In the rows, zero is written as 128.
One turn moves each row of this set onto another row. After a few examples, where does it send each row asked below?
masid: [151 128 126 120 146 146 149  96 123 168 132 133 115 157 116 143 151 146
 130 115 133 119 138 120 104 150 117 105 107 127  96]
tev: [ 94 105 145 136 122 127 129 108 122 128  95 153 105 131 167 137 124  90
 134 117  97 124 146 107 110 102 102 109 119 116 109]
vut: [136 152 113 110 123 173 143 161 124 157 125 132 143 154 140 121 140 144
 134 104 102 123 152 114 118 135 119 108 100 126 111]
Fezab: [117 123 147 104 131 131 124 132 114 151 125 121 115 160 177 132 118 134
 119 124 110 147 118 119 114  67 130 116 159 107 120]
Goz: [138 143  90 140  89 137 123 121 137 132  98 153 125 115 152 131 139 123
 148 104 136 141 130 137 117 145 131 138 110 158 131]
tob: [159 149 114 120 148 167 128 151 123 162 119 124 135 155 107 114 147 131
 124 107 119 109 131 128 106 140 112 113 112 119 109]
Zefe: [166 160 111 122 135 159 118 121 138 164 118 141 129 130 117 104 159 114
 116  99 132 113 120 159 108 128 108 115 115 113 118]
roz: [170 162  96 144 120 161 106 130 128 137 114 129 126 122 133 126 154 124
 127 116 136 142 113 144 103 145 130 139 129 131 130]
paka: [142 144 117 124  90 137 138  96 141 171 116 146 116 153 136 130 150 141
 141 110 158 113 140 141 101 140 135 129 101 138 118]
felo: [ 84  99 124 126 137 124  93 130 107 137 118 117 114 134 148 130 127 104
 107 117 121 152 164 129 118 103 124 127 135 114 119]
tal: [115 134 140  93 140 144 120 143 141 157 123 133 119 143 180 141 146 123
  92 128  91 147 130 122 109  82 140 119 141  99 103]
Deku: [149 141 124 119 130 135 160  80 151 175 122 156 103 150 142 136 156 150
 127 111 137 120 125 144 114 130 122 115 109 131 100]
kipuv: [158 147 103 131 151 160 127 130 112 156 110 133 117 154 123 140 139 144
 143 123 136 132 126 103  94 152 141 122 123 138 124]
Tovi: [140 144  98 124 130 135 148 129 141 157  97 162 116 150 156 138 134 160
 159 116 128 131 121 111 119 143 151 139 117 152 128]
tuz: [128 150 110 103 119 148 160 146 151 162 106 156 133 148 158 119 138 157
 146 101  99 119 143 125 135 130 122 125  93 133 118]
vokap: [102 102 129 136 163 110 109 143 130 147 101 136 109 148 137 125 128 120
 123 131 120 130 121 147 143 100 131 152 156 101 110]
rup: [149 160 100 136 106 168 127 153 121 139 123 140 140 135 163 143 142 142
 145 112 119 150 137 114 113 143 144 130 117 137 128]
lif: [118 102 146 119 123 126 104 138  99 135 115 111 128 143 142 143 117  97
 125 115 118 141 124 119 106  84 116 109 156 109 116]
vum: [118 130 137 126 132 134 123  96 135 151 131 170 108 128 185 116 139 103
 126 131 110 127 120 143 132  81 119 119 147  88 108]
noved: [141 148 110 113 120 142 132  93 147 165  99 162 119 121 127 108 149 110
 134  93 138 114 133 154 112 128 108 111  98 130 125]
biva: [129 138 105 114 106 128 145 120 157 149  92 160 128 123 148 110 142 130
 146  90 113 113 140 144 132 137 105 129  90 142 126]
zetem: [112 129 147 145 116 123 116 108 141 151 109 151 122 115 187 102 134 105
 121 128 128 147 137 141 111  70 135 128 141 111 116]
ladet: [104 129 135 148 136 136 108 123 123 149 132 158 116 141 183 121 134 110
 119 119 121 142 139 146 136  77 132 129 153  89 124]
Kene: [156 151 124 127  99 165 140 141 141 145 144 129 147 130 151 154 164 138
 124 106 110 141 138 143 127 139 119 121 109 114  98]
lovan: [ 98 131 144 111 160 135 114 126 137 161 106 137 107 146 175 142 140 124
 101 121 112 160 142 133 116  83 144 133 142  93 129]
Vedoz: [122 110 143 137 144 105 117 162 145 139 104 123 142 127 183 114 132 134
 131 130  93 141 139 112 120 100 136 153 140 113 116]
besil: [ 88 104 149 150 151 124 115 120 112 142  94 150 107 148 154 143 121  95
 131 111 119 134 153 114 113  99 120 118 132 105 124]
Ruvo: [119 109 137 130 148 104 126 148 150 129  94 129 110 148 175 126 136 128
 110 120  73 117 121 113 115 107 109 145 135 120 108]
vibo: [135 134 122 136  77 143 143 123 146 134 120 138 137 121 147 152 155 123
 131  94 117 134 146 144 123 143 109 119  94 138 100]
Mulu: [103  98 144 110 127 107 122 100 114 131  99 126 105 135 166 132 110 114
 143 117 110 142 133 113 115  90 105 118 139 117 133]
Ler: [ 95  96 152 135 133 105 129 123 132 149  80 145 124 129 163 125 119 107
 142 125 119 137 152 103 104  94 136 125 123 129 112]
saka: [160 163 121 131  89 155 127 115 149 154 111 125 121 143 129 128 160 138
 128 118 144 123 125 160 108 141 129 148 108 119 117]
Kega: [146 136 118 134  80 130 136 133 147 151 107 142 139 143 138 143 150 136
 156 104 137 111 139 137 118 154 131 145  98 133 120]
zadu: [113 112 137 153 159 104 104 147 139 129  97 128 115 143 175 127 138 120
 110 109  94 135 135 132 122 105 115 155 144 106 135]
nipon: [115 110 144 116 125 110 124 147 131 122  95 113 116 144 168 134 115 132
 132 123  90 142 109 127 132  86 111 144 152 113 123]
Tuvor: [159 147 121 128 122 147 130 110 130 156 115 113 114 158 118 127 153 150
 139 123 139 114 137 130  98 162 121 141 103 122 120]
koges: [128 115 147 146 158 113 113 120 139 150  88 130 111 126 137  99 132 113
 125 148 128 129 111 143 116  90 128 147 152 105 103]
bepet: [126 123 150 110 123 124 113 104 129 141 113 139 118 121 176 137 127 103
 133 115 115 150 112 141 121  72 116 122 155  90 136]
Gufa: [127 100 124 124 152 112 104 133 134 140 114 136 117 127 132 119 138 102
 123 137 108 113 104 147 137 107 113 141 156  98  93]
deden: [104  94 125 101 139 131  99 126 106 146 131 118 121 132 135 132 134  97
 106 128 115 133 150 115 104 106 120 106 136 114  95]
figub: [159 148 123 121 113 138 145 125 146 169 125 144 133 161 155 140 153 163
 157 112 131 113 138 122 114 151 140 143 104 118 125]
Vab: [162 142 120 146 103 146 130 123 148 132 123 124 133 120 126 139 164 122
 121 106 119 127 122 163 126 148 101 134 112 121  99]
nasik: [154 157 127 124  99 168 131 127 129 151 124 123 138 145 139 148 154 141
 149 116 129 130 151 123 105 156 129 133  97 108 125]
Zer: [141 101 142 121 152  97 106 123 123 142 111 123 119 141 150 126 126 112
 130 118 118 125  99 134 117  86 112 133 168 101 125]
Kam: [148 123 122 119 139 120 164 118 149 166 119 143 120 162 139 145 150 167
 136 109 116 112 130 122 121 148 123 126 106 138  96]
kena: [149 152  99 124 130 146 129  88 134 164  99 159 102 134 134 128 145 131
 139 117 156 136 116 136  98 135 143 125 120 144 130]
Bep: [117 108 142 140 143 134  96 127 105 137 117 103 128 118 138 105 129 100
 122 142 122 149 152 118 102 104 122 125 139 107 106]
Dufa: [118 128 154 112 160 146 121 136 126 165 117 126 130 134 168 125 134 129
 126 148 113 158 143 109 107  86 152 124 142  91 109]

besil moves to zadu
Fezab moves to lif
masid moves to Vab
Now find these:
kipuv moves to roz
Tuvor moves to saka
vut moves to tob
Ruvo moves to tal
zetem moves to Ler

